In the rows, 128 means zero.
Each named turn below is shown by a few rows before and after it. Which turns, in which order, take the first row of each later pair to the second? The first pair is answered.
Q552 (before => after):
[103  97 167 154 123 107 120 147 141 117 129 115 113 125 114 141 100 127
 134 127 113 140 124] => [109 117 170 140 116 124 127 150 135  83 137 103 122 141 110 157 114 129
 139 118 106 126 120]
[147 138 137 166 131 140 136 145 117 127 116  67 143 150 144 127 132 141
 111 153 124 102 155] => [141 102 151 168 133 105 118 151 119 164 128  91 121 138 146 119 112 130
  90 161 121 124 157]
[145  96 142 109 118  86  98 127 116 143 135 138 107 129 117 137 110 113
 133 112 118 142 126] => [157 158 121 113 126 143 124 131 113  97 124  98 152 144 119 145 153 127
 153 115 119 111 118]
[126 116 107 102  76 115  89 165 111  79 129 114  69 140 104 167 116 113
 149  86  97 152 156] => [105 157  61 147  87 168 131 165 140  59 115  79 127 141 140 133 133 144
 152 123 121 125 149]
Q108 (before => after):
[156 171 107 119 144 190 144 108 159 171 115 133 150 115 155 116 134 152
 115 162 126 105 123] => [127 179 166 138 134 194 133 133 158 107 127 108 152 148  98 142 122 146
 150 141  88 106 120]
[162 147  97 113 119 138 151 113 108 143 102 119 160 114 162 132 164 134
 104 139 143 115 124] => [139 164 147 122 109 152 147 127 108  81 114  97 159 144 119 155 151 136
 140 121 119 113 130]
[122 131 134 121 114 111 127 148 108 103 110 109 134 135 117 137 161 128
 130 166 103 111 125] => [119 115 142 127 111  91 126 150 108 122 114 117 129 123 118 135 154 124
 122 165 108 120 131]
Q604 (before => after):
[152 149 108  77  87 126  67 171 132 145 139  97 126 113 111 139 139 133
 141 130 119 103 115] => [154 150 107  74  93 130  70 173 136 147 129  91 127 110 122 138 135 137
 148 137 114  91 117]
[136 163 113 130 147 168 153 119 128 111 120 124 140 140 134 124 150 136
 131 130 139 112 121] => [140 152  94 140 145 153 157 122 134 121 114 125 145 127 152 107 146 134
 116 153 151 120 115]
[169 137  87 143 141 148 152 106 116 137 117 117 113 101 132 110 139 108
 107 142 148 112 144] => [165 120  95 149 138 127 142 103 122 147 113 130 104  93 140 101 127 111
 104 134 136 114 146]
Q600 (before => after):
[132 116 122 126 125 103 119 129 142 150 133 156 110 127 128 115 111 128
 110 128 131 153 113] => [168 128 110 111 126 106 125 127 119 145 123 139 120 134 131 129 142 127
 107 121 127 135 123]
[109  83 137 128 123  89 123 116 141 156 138 185 102 104 124 111  94 120
 103 132 135 160 127] => [182 119  86  94 130  94 136 119 102 162 105 146 130 109 148 127 152 123
 103 146 154 131 134]
[141 100  99 126 152 104 118 109 145 146 126 143 130 113 143 104 110 151
  86 115 140 147 108] => [178 136 101  90 161 118 116 111 110 119 119 134 143 135 131 119 146 141
 103  91 134 125 115]
[162 115 148  98 140  93 117 116  98 145 132 144 119 138 110 133 132 115
 127 124 120 140 132] => [144 106 154 116 140  91 115 123 111 160 139 145 110 133 114 123 122 120
 125 126 121 146 135]
Q887 (before => after):
[107  88 164 156 115  48 109 104 139 113 115 107 109 109 117 145  84 101
 164 139  71 176 137] => [122  96 167 125 118  54 104 111 124  98 121 108 107 130 108 167  94  92
 171 127  74 166 136]
[142 139  91 102 139 157 128 115 146 119 128 149 122 142 115 121 132 104
 106 107 139 119 133] => [139 134  79 111 134 156 135 112 150 133 134 155 119 133 129 115 128 107
  99 122 142 131 135]
[136 144 165 115 119 132 118 138 121  95 137  97 143 160 118 175 130  99
 148  93 122 109 131] => [162 145 142  87 127 138 120 126 116 115 132 109 147 151 137 174 147  91
 135  81 140 110 130]
[156 139 103  81 131 145 148 107  93 154 121 158 121 134 147 114 152 129
 115 111 147 104 136] => [137 119 100 104 140 145 158 106 110 161 120 154 127 121 168  99 139 139
  99 133 153 114 135]
Now pairs of rows:
Between the rows of a pair lie 2 to 3 turns.
[157 171  49 124 100 117 168 163 138 155  60  88 174  78 196 151 241 136
 156 178 139 127 105] => [140 195 102 111  86 133 143 179 133  80  68  62 162 117 134 190 246 122
 194 138 107 122 107]
Q108 Q887
[165 151 108 128 129 126 137 146 109 123  83 111 174 133 127 151 185 134
 125 142 121  92 126] => [136 136 134  81 141 142 121 124 117 119 129 168 128 150 107 153 172  96
 126  82 109 113 126]
Q600 Q887 Q887
[132 141  69 124 153 176 149 103 151 165 140 158 132 108 168  86 136 130
  97 131 174 129 121] => [159 191  78 107 142 193 152 113 123 111 117 111 159 132 143 113 170 122
 119 122 162  95 119]
Q887 Q600
[ 91 126 121 120 139 197 131 143 150 103 162 161 112 134 129 117 122 120
 136 127 138 156 141] => [110 125 151 111 120 175 111 166 112  82 144 129 115 143  93 152 129 115
 155 115 107 145 141]
Q600 Q600 Q108
[132 185  57 120 149 153 134 101 120 158 148 153 179 141 167 111 154 142
 134 147 146 102 140] => [113 197 109  98 124 167 112 113 108  95 169 136 167 175 106 147 163 133
 170 107 123 109 130]
Q108 Q887
[ 91 139 169 133 103 166 110 119 153  95 173 141 135 170 107 135 127 137
 146 106 116 144 134] => [111 147 100 148 114 185 151 103 163 128 146 132 164 148 158 109 150 159
 127 140 150 115 128]
Q887 Q552 Q600
